Named moves, each a turn or a mirror, and the order they were made in; the first pair answered:
X:
[ 1.55  0.59  0.47 -0.82 -2.16  2.34 -3.58 -2.60 -1.06 -2.86  1.39 -3.01]  ->  [-0.79 -0.30 -4.31 -0.56 -1.00 -2.48 -1.34 -0.84 -0.62  0.00  2.67 -4.21]
[-1.11  0.02 -0.08 -1.22  0.88  0.59  0.26  1.64 -0.34 -0.18  0.08 -2.43]  ->  [-0.60  0.23  0.64 -1.30  0.56  1.40 -0.10  1.22 -0.36 -0.71 -0.11 -2.22]
[-0.34 -0.44  3.87 -0.88 -2.29  2.61 -3.59  4.77  1.04  1.00 -0.41 -3.14]  ->  [-2.10 -1.18  0.45 -0.95 -1.55 -0.90 -1.97  6.10  1.23  3.06  0.50 -3.97]
[ 0.59 -0.53  0.13 -0.96 -0.16  1.66  1.43  0.24  0.49 -0.03 -0.64  0.70]  ->  [ 0.15 -0.77 -1.01 -0.99  0.04  0.62  1.88  0.67  0.64  0.38 -0.47  0.56]
K:
[-1.22 -0.31  1.09 -1.75  1.14 -0.11 -3.50  1.94  2.24  2.04 -0.98  1.17]  ->  [-2.41  0.01 -3.10 -0.27  2.80 -0.66  1.90  1.19  1.19  2.28 -0.65 -0.23]
[-1.10  1.15 -0.34 -0.84  0.58 -2.49 -1.89  4.54  2.95  1.59 -0.48 -1.66]  ->  [-1.41  2.35 -1.70  0.37  1.50 -2.02  0.83  3.87  2.47  1.02 -0.48 -2.45]
[ 1.55 -1.63 -0.46 -3.21  1.19 -1.71 -0.20  5.62  2.48  2.19 -0.49  2.68]  ->  [ 1.26  2.22 -2.02  0.17  3.69  0.69  4.94  4.19  1.68  0.04 -1.27  0.01]
L:
[ 1.23 -0.87 -0.83  0.19  0.62  0.64  0.48 -0.46  0.61 -0.44 -0.04  1.56]  ->  [ 1.19 -0.91 -0.84  0.09  0.62  0.26  0.32 -0.27  0.58 -0.23  0.12  1.66]
[-1.74 -0.72  2.49 -0.38 -1.01  3.13 -0.52 -2.01 -0.46 -1.00  1.96 -3.33]  ->  [-2.45 -2.34  0.82 -0.51 -1.51 -0.28 -1.65 -2.30 -0.96  0.23  3.23 -2.36]
[-0.23  1.02  0.38  0.84 -0.77 -4.40 -2.95  0.18 -0.30  1.50  1.16  2.22]  ->  [ 0.67  3.06  2.73  0.23 -0.03 -1.03 -2.71  2.73  1.61  0.94 -1.01  1.51]
W:
[-1.14  4.06  1.02  3.12  1.04 -2.34 -2.19  0.74  0.61 -1.22  1.06 -3.75]  ->  [ 1.62  4.09  2.29  2.51  1.42 -1.13 -1.97  2.04  2.31 -1.08 -1.79  1.82]
[-0.69  1.76  0.59  0.95  1.23 -1.47 -2.03  3.47  2.24  1.31 -0.98  1.24]  ->  [ 0.19 -0.55 -0.34 -0.24  0.80 -1.13 -0.51  2.71  1.86  1.85 -1.29  3.75]
[-0.30  0.27  0.32  1.66 -0.52 -0.65 -1.22 -1.51 -0.25 -1.64  0.14  0.69]  ->  [-0.08  0.15  0.31  1.66 -0.58 -0.44 -1.00 -1.47 -0.15 -1.72 -0.10  1.29]

Between the rows of a pair lie two moves.
[-0.16  0.54 -2.28 -0.09  0.59  3.38  5.66 -1.98 -0.06 -0.64 -0.68 -1.06]  ->  [ 0.89 -1.37  2.00 -1.07 -2.71  3.28 -1.50 -4.57 -1.41 -1.63  0.74  0.29]	K then L
[-2.37 -4.64 -0.01 -3.27 -2.90 -3.83 -4.70  0.75 -1.45 -0.20  2.62 -0.73]  ->  [-1.33 -2.77  3.32 -2.59 -3.24 -1.27 -6.74  0.39 -1.13 -2.23  1.57 -0.69]	X then W
[-0.20 -3.84 -3.70 -1.30 -0.62 -3.26  2.91 -1.68 -2.29  1.80  0.42  1.55]  ->  [ 1.70  0.17  1.16 -2.60  1.11  2.56  3.58  3.88  2.04  0.88 -3.58  0.60]	L then L
[-2.56  0.23 -4.02  0.97  1.07 -0.24  3.51  0.55 -0.64  0.23  0.32 -2.34]  ->  [-2.26 -3.28 -1.91 -2.44 -1.31 -1.95 -1.87  1.97  0.02  2.14  0.99  0.00]	K then K
[ 1.38  2.35 -2.06  3.37  2.34 -4.35  0.50 -0.95 -0.37 -0.07  0.55  0.58]  ->  [ 3.31  2.98  1.10  3.02  1.83 -1.02 -0.85 -1.91 -0.34 -1.83 -0.84  2.45]	W then X
[ 0.59 -0.80  0.24 -1.80 -0.04  4.74  1.00 -0.62 -1.57  0.47  1.20 -0.53]  ->  [-0.48 -0.98  0.40 -1.94 -0.44  3.61 -0.42 -0.43 -1.68  0.77  1.99 -2.23]	K then W
[-1.87  0.15  0.02  2.39 -0.80 -1.85 -2.29 -1.84 -1.08 -1.36  1.82 -3.30]  ->  [-1.14 -0.46  1.12  1.65 -1.48 -1.10 -3.43 -2.05 -1.05 -1.45  1.62 -2.55]	K then X
[-0.68 -0.77 -0.49 -0.25 -0.32 -0.67 -2.09 -1.79 -1.34  0.08  1.52  1.12]  ->  [-0.74  0.53  0.74 -0.30  0.13 -0.99 -3.29  0.59  0.14  0.77  0.87  0.63]	W then L
[-1.60 -3.02 -1.88 -0.08 -2.49  0.14 -0.75 -2.57 -1.59 -0.47 -2.33 -0.67]  ->  [-2.43 -1.38 -2.86  1.19 -1.39 -0.08  0.65 -2.30 -1.44 -0.78 -2.28 -2.16]	K then X
[ 1.98 -1.75 -0.39 -3.42  0.16  4.61  4.08 -0.41 -0.48 -0.04 -0.89 -0.51]  ->  [ 0.78 -2.88 -3.18 -3.15  0.30  1.21  4.87 -0.02 -0.78  1.72  0.53 -0.89]	X then L
[-0.73 -1.43 -2.04  1.52  0.38 -2.20  1.01  0.24 -0.26  0.55 -0.10 -0.26]  ->  [-0.65  1.06 -0.77  2.71  0.94 -1.34  0.07  0.62  0.07 -0.45 -0.66 -1.48]	K then X
[-1.83  1.39 -2.36  4.19  0.11 -1.08  2.84 -2.58 -1.33 -1.70  0.95 -2.65]  ->  [-1.39  2.70 -1.89  5.22  0.24 -3.50  0.57 -1.52 -0.24 -1.16  0.41 -1.04]	W then L
[-1.21  1.30  0.32  2.09 -1.07 -3.51 -4.59 -2.21 -1.34 -1.49  2.77 -0.32]  ->  [-1.14  0.20 -3.15  2.05  0.09 -5.46 -1.23 -1.18 -0.91  0.22  2.05  2.43]	W then K
[-1.84 -1.75  0.57 -2.45 -2.36  1.74 -1.88  0.02 -1.60  0.58  1.26 -1.63]  ->  [-2.67  2.05 -0.12  0.33 -0.52  1.74 -0.34  0.65 -1.10 -0.48  0.76 -3.74]	K then W
[ 1.13 -2.55  1.97 -1.95 -1.88  3.42 -0.41 -3.44 -1.41 -0.14  1.65 -3.05]  ->  [ 0.60 -3.63  1.38 -3.41 -1.84 -1.13 -2.90  1.04  1.17  3.26  1.35 -1.26]	L then L
[ 0.22 -1.29  0.02 -1.84 -1.57  3.06  0.23 -3.84 -2.61 -1.78  1.02  0.33]  ->  [ 0.19 -2.73 -0.21 -2.43 -2.31 -0.16 -2.24 -2.85 -1.94 -0.13  1.37  2.17]	L then X
[ 0.52 -1.22 -1.18  0.01  0.03 -2.05  0.22 -0.73  1.43  0.46 -0.15  1.94]  ->  [ 1.14 -0.73  1.21  0.17 -0.80  0.77 -1.01 -2.28  0.67 -1.27  0.00  0.96]	W then X
[ 0.65 -0.87  2.13 -0.15 -1.78  1.89 -2.43 -1.41 -0.58 -0.84  0.43  0.71]  ->  [-0.75 -1.83 -2.28  0.44 -0.87 -0.60  1.46 -2.08 -1.64  0.08  1.37  0.32]	L then K
[-0.08  1.18  0.31 -2.74 -0.35 -0.14 -0.95  2.33  0.82  1.22  0.05 -0.23]  ->  [-0.38  1.82 -1.54 -1.64  0.65  0.41  2.23  1.73  0.41  0.85 -0.15 -0.82]	W then K
[ 0.24  0.73  0.16  0.39  1.06  1.71 -0.68 -1.04 -0.31 -0.45  0.30 -1.88]  ->  [ 0.18 -0.68  0.37 -0.85  0.34  0.14 -2.46 -0.33  0.18  0.82  0.76 -0.87]	K then W
[-0.49  1.32  0.00 -0.07 -1.27 -1.13  2.66 -0.92 -0.53 -0.60 -1.07 -1.40]  ->  [ 0.13  2.17  0.70  0.24 -0.97 -0.66  2.11 -0.37  0.25 -0.74 -2.04 -0.36]	W then W
[-2.51  1.70 -0.92  2.59  1.94 -1.25  0.84  3.68  2.61  0.98 -1.39 -1.42]  ->  [-1.44 -3.16 -0.08 -0.92 -0.42 -1.89 -1.93  3.32  2.36  2.72 -0.76  1.92]	X then K
[ 0.34 -0.57 -0.07  1.30 -0.62 -2.53 -0.72 -1.65 -0.57  1.15  2.48 -0.82]  ->  [ 1.39  1.32  1.48  2.10 -0.10 -1.88 -1.76 -0.31  0.86  0.71  0.85  1.03]	W then W
[-0.03  1.47  3.45 -0.12 -0.14  1.46 -2.54 -1.21  0.70 -1.33  0.77 -1.94]  ->  [-1.06  2.31  0.74  0.57  1.43 -2.52 -1.56  1.83  2.30  1.00  0.38 -1.44]	X then W
[-0.78 -0.28 -0.83  0.17  0.57 -3.01  0.17  2.40  1.06  2.34  0.79 -0.60]  ->  [-0.23 -0.10 -0.41  0.25  0.76 -2.76  0.05  2.74  1.41  2.15  0.10  0.45]	W then W
[-1.35 -0.73 -2.10  0.10  2.02  0.91  2.61  0.80 -0.42 -1.95  4.52 -3.41]  ->  [-0.73  2.51  0.53  1.34  2.91  1.78  0.58  1.92  0.97 -3.25  3.23 -3.33]	W then X
[ 4.44  2.31  2.86  2.82  1.76  5.36 -0.81 -3.71  0.57 -4.08 -1.96  0.58]  ->  [ 4.68 -5.82  0.12 -2.22 -0.75  1.96 -0.87 -3.34 -0.17  0.07 -0.46  5.45]	W then K
[ 1.63 -2.00  0.79 -0.55 -1.82  2.01 -0.57 -4.19 -1.13 -1.06 -0.05  3.83]  ->  [-2.54 -1.10 -3.30  0.90 -0.45 -3.62  0.10 -2.53 -1.24  0.67  2.87 -1.91]	X then W
[ 1.66 -0.42  0.91 -1.35  0.34  1.97  2.05  1.39  2.18 -0.04 -2.53  0.89]  ->  [ 0.78 -2.86 -0.96 -1.82 -0.33  1.34  3.33 -0.69  0.28  0.23 -0.75 -0.17]	W then L
[-1.02  2.16 -0.37  0.65  1.61  0.65 -0.06  0.66  0.14  0.18 -1.10 -2.10]  ->  [-0.06 -0.33  0.64 -1.38  0.31 -0.07 -2.33  1.36  0.71  1.18 -1.36  0.83]	K then W
[ 0.57 -1.52 -1.17  0.10  0.45 -0.55  1.17 -2.15 -2.34 -0.80  0.32  1.33]  ->  [ 1.48 -1.19  1.48 -0.66  0.08  0.22 -1.35 -0.51 -0.64 -0.87 -0.66  2.89]	L then X
[-0.93 -0.19 -1.63 -0.31  0.93 -1.84  1.14  2.99  1.34  2.14 -0.91  2.93]  ->  [-0.78  0.58 -0.68 -1.11  1.27  1.15  2.45  3.78  1.81  1.55 -1.43  1.21]	W then L
[-0.05  2.48  0.66  0.73  1.55  1.34 -0.77  1.41  0.18 -1.26  0.72 -1.39]  ->  [-0.91  0.72 -1.37  1.11  0.88 -1.56 -1.17 -0.36 -1.18 -0.40  2.61 -0.80]	L then L
[ 1.16  1.52 -0.39  1.46  0.96  2.82  4.48 -2.46 -0.72 -2.51 -1.76  0.72]  ->  [ 1.55 -0.41 -0.23  1.54 -0.50  0.85  1.80 -4.94 -2.29 -2.42 -0.51  2.61]	L then X
[ 1.68  2.59  2.57 -0.09  0.71  0.27 -2.33  2.39  1.46  0.56 -0.95  0.06]  ->  [ 2.81  0.35  2.89 -1.35 -0.34  1.90 -1.71  0.92  0.47  0.17 -1.20  1.94]	K then X
[ 0.25  1.39 -0.53  2.37 -0.78 -2.66 -1.58 -2.54 -1.50 -1.60  0.63  0.20]  ->  [ 1.68  1.06 -0.08  2.12 -0.54 -2.14 -1.49 -1.82 -0.75 -1.49 -0.52  2.84]	W then W
[-2.70 -2.18  0.40  1.35 -2.08 -1.82  0.31 -0.54 -2.83 -0.85  2.55 -2.72]  ->  [-1.08  0.53  3.99  2.19 -1.84  0.74 -2.04 -0.07 -1.70 -2.58  0.80 -1.61]	X then W
[-0.51 -0.43 -3.02  2.95  0.00 -1.32  0.26 -0.89 -1.70 -0.68  1.52 -0.63]  ->  [ 1.64  0.73  1.68  1.70 -0.65  1.74 -3.17  0.71  0.15 -1.61 -0.61  1.29]	L then X
[ 2.83 -0.89  1.48 -0.21 -1.18  1.40 -2.75 -3.04 -1.72 -2.46  0.85  2.34]  ->  [ 2.24  0.90 -0.48  1.69  0.11  2.22  0.88 -4.03 -2.34 -3.48  0.50  0.91]	K then K
